In the rows, 100 means zero.
Each path below is one point turned by a fixed rotation once a step. After each direction that follows a path, write how fast that rotation turns it, in degrees per step (0 if it stays still).
Each turn is a multiple of 5 degrees from 10 to 175, or 0.
Each row of a path follows its step; steps can be skipped.
Rotation 1:
step 0: [107,146,98,105,106,81,106,88,69,131,175,119,125,85,102,92,82,149,110,95,84,85,121,152,142,75,113,77,95,124]
step 1: [93,110,70,105,94,123,79,114,138,68,46,66,97,67,129,108,66,59,120,132,95,121,129,68,86,54,85,85,99,140]
step 2: [117,87,182,42,130,80,89,113,124,101,111,98,131,116,94,118,96,132,110,74,90,64,77,115,120,135,76,102,66,120]
step 3: [106,95,74,163,110,102,94,159,79,59,93,106,61,69,122,75,139,104,113,88,123,112,97,159,106,77,94,83,123,102]
step 4: [104,127,121,63,131,63,75,72,82,80,106,45,85,144,56,111,101,73,96,128,71,126,98,88,62,110,130,96,89,136]
step 5: [70,66,81,103,51,121,111,134,137,89,71,83,117,129,92,74,131,124,118,100,121,74,86,104,169,145,109,91,118,87]
step 6: [80,139,113,99,145,128,73,89,84,149,129,129,86,83,102,92,148,76,122,77,89,84,78,99,41,87,121,97,145,101]
step 7: [137,84,98,133,90,83,147,76,74,75,73,98,142,129,73,126,104,67,92,130,151,93,122,53,122,99,107,52,98,94]
step 8: [90,63,83,97,93,141,128,92,98,114,112,105,89,107,139,76,103,107,119,50,57,77,100,80,65,149,122,152,58,117]
step 9: [116,69,142,93,89,91,94,101,69,105,86,121,100,64,114,103,101,96,69,155,101,95,110,114,101,65,133,99,147,19]
step 10: [44,88,74,118,98,81,133,43,74,98,80,133,106,105,58,105,77,136,83,83,97,122,96,92,76,87,64,110,80,154]
step 11: [139,106,66,84,101,133,71,110,104,120,84,55,116,128,138,86,67,94,65,80,85,72,85,93,141,61,91,139,93,51]
[106,102,119,97,106,109,100,93,107,92,98,97,106,102,99,125,103,112,93,118,108,120,90,88,97,99,109,102,106,99] -> 140
[96,83,101,105,101,108,108,91,81,99,90,100,103,114,93,95,122,93,102,98,100,86,93,90,91,104,117,101,113,98] -> 25
[84,97,114,116,102,88,95,98,106,108,107,85,108,98,106,95,107,90,83,104,113,101,122,98,91,93,100,104,103,108] -> 125
[100,87,96,88,71,104,94,100,104,95,120,92,101,98,101,105,97,92,112,117,91,98,107,103,98,100,110,108,105,108] -> 95
[98,121,91,105,94,103,104,99,113,115,113,102,97,106,91,100,108,87,107,101,113,106,101,90,98,121,108,91,101,85] -> 45
[106,104,94,103,96,105,106,103,92,102,80,93,107,105,106,108,103,94,108,119,117,96,111,120,113,99,93,109,102,85] -> 170
Rotation 2:
step 0: [74,63,79,103,83,98,118,121,97,55,111,143,116,135,91,60,112,102,89,80,136,65,68,121,121,78,132,102,104,127]
step 1: [86,126,128,84,100,76,155,110,85,133,94,94,97,98,110,114,85,124,94,144,82,153,79,122,48,88,112,85,143,107]
step 2: [85,110,72,94,70,99,107,80,89,129,98,93,114,123,114,86,131,84,88,93,103,58,138,61,76,125,99,54,48,56]
step 3: [151,142,76,99,124,95,63,116,120,68,121,102,139,65,121,104,103,127,103,103,117,93,57,58,89,98,84,116,135,106]
step 4: [123,85,108,104,104,92,119,80,91,90,114,112,46,130,41,116,125,83,140,72,113,113,74,106,114,99,125,49,96,136]
step 5: [75,116,132,80,94,101,101,114,105,116,104,121,138,72,50,132,95,108,85,129,90,144,106,109,82,78,60,125,46,78]
step 6: [133,86,110,128,86,54,54,111,70,157,71,99,102,120,131,87,126,104,126,89,102,59,114,95,120,108,104,127,84,99]
step 7: [102,78,99,108,135,133,55,50,100,60,74,109,107,89,98,134,85,108,79,115,66,122,103,57,86,95,130,111,133,120]
step 8: [102,73,131,135,97,120,90,119,106,98,145,123,65,122,72,56,85,74,75,74,132,119,88,133,103,140,108,98,88,67]
step 9: [62,123,119,110,85,97,113,76,67,109,109,53,99,100,115,114,81,122,112,146,115,115,121,110,126,76,28,125,120,108]
step 10: [137,76,57,82,84,100,84,105,108,110,62,70,117,112,101,111,87,115,64,80,98,65,141,135,146,101,138,71,90,83]
step 11: [73,148,121,105,116,99,96,102,137,61,104,113,89,83,154,126,42,86,101,68,73,100,65,99,93,93,121,113,99,106]
[80,106,107,99,108,111,103,117,86,96,98,100,89,108,78,89,94,106,115,111,102,106,90,109,94,101,103,96,100,93] -> 95
[94,111,114,107,93,99,103,97,99,114,101,89,80,112,113,110,102,98,116,91,86,99,92,92,102,105,94,97,109,115] -> 145
[110,104,105,99,101,89,99,104,96,109,109,115,108,110,88,109,121,108,99,107,104,98,86,77,87,94,100,88,97,98] -> 25
[97,106,101,99,86,100,99,108,80,108,111,99,95,92,96,98,107,108,82,95,99,105,111,114,99,82,98,98,94,123] -> 85
[98,98,93,115,111,109,90,103,94,87,114,88,84,81,108,101,119,101,100,93,101,98,103,93,83,108,105,99,100,93] -> 80
[106,101,100,99,86,114,113,104,95,107,96,114,88,96,114,113,104,102,107,118,116,106,111,99,100,108,91,107,87,91] -> 100
Rotation 3:
step 0: [74,113,128,106,101,114,122,76,121,61,56,111,90,119,96,108,118,90,68,65,71,128,50,124,88,97,146,78,89,70]
step 1: [67,113,120,126,106,109,67,97,126,96,67,97,82,140,110,120,107,108,89,43,97,97,102,81,38,109,95,84,88,56]
step 2: [59,111,132,60,86,105,96,99,115,99,66,112,101,124,65,84,145,83,127,89,127,123,91,98,37,117,78,75,98,95]
step 3: [55,126,90,109,66,104,99,73,122,107,83,73,50,129,101,109,108,73,120,112,148,117,59,112,71,108,119,72,116,100]
step 4: [61,120,132,116,28,91,91,125,123,76,88,107,79,131,95,98,103,94,106,87,124,89,61,80,115,133,135,92,74,93]
step 5: [66,106,113,101,55,138,108,62,94,79,81,109,86,133,69,122,104,125,123,63,84,99,94,75,120,110,112,34,95,91]
step 6: [70,84,110,74,104,86,88,88,75,82,91,95,67,113,49,108,100,112,94,68,121,81,46,65,83,91,118,66,107,48]
step 7: [93,122,110,87,103,108,100,61,104,81,62,104,90,111,87,90,162,94,77,89,118,80,74,63,61,100,165,85,101,103]
step 8: [59,128,150,119,78,91,63,42,122,93,110,70,81,106,108,105,136,115,117,84,103,79,87,67,63,93,99,103,94,92]
step 9: [67,88,170,92,89,88,90,52,114,81,64,107,90,122,86,61,127,105,132,99,133,96,76,120,117,103,93,85,95,82]
step 10: [98,140,99,114,95,115,81,57,121,100,50,114,55,149,89,81,64,102,134,100,124,83,64,95,99,80,112,84,110,76]
step 11: [91,150,138,83,50,106,78,124,115,69,77,112,94,104,67,72,85,115,108,80,81,93,57,100,70,68,129,87,107,76]
[91,100,84,96,82,108,100,116,91,101,106,105,104,85,98,106,92,110,103,93,117,94,95,95,109,101,108,84,104,116] -> 45
[100,105,83,91,113,94,116,101,104,110,89,105,86,93,94,95,97,88,104,110,105,109,78,91,102,94,109,111,110,101] -> 100
[92,112,111,103,110,92,102,98,90,93,103,106,90,113,100,98,98,122,112,95,99,106,90,105,86,120,112,97,108,108] -> 0
[97,102,100,87,101,112,99,113,100,112,109,81,93,118,97,85,96,94,99,99,79,87,93,103,115,105,105,95,103,104] -> 55
[94,100,111,97,97,96,117,89,118,101,103,93,111,94,105,114,92,93,108,109,107,77,96,106,103,118,99,107,108,104] -> 70
[94,105,103,117,95,98,88,95,99,100,106,103,89,105,99,95,106,91,111,116,110,108,94,107,122,104,89,106,86,118] -> 65
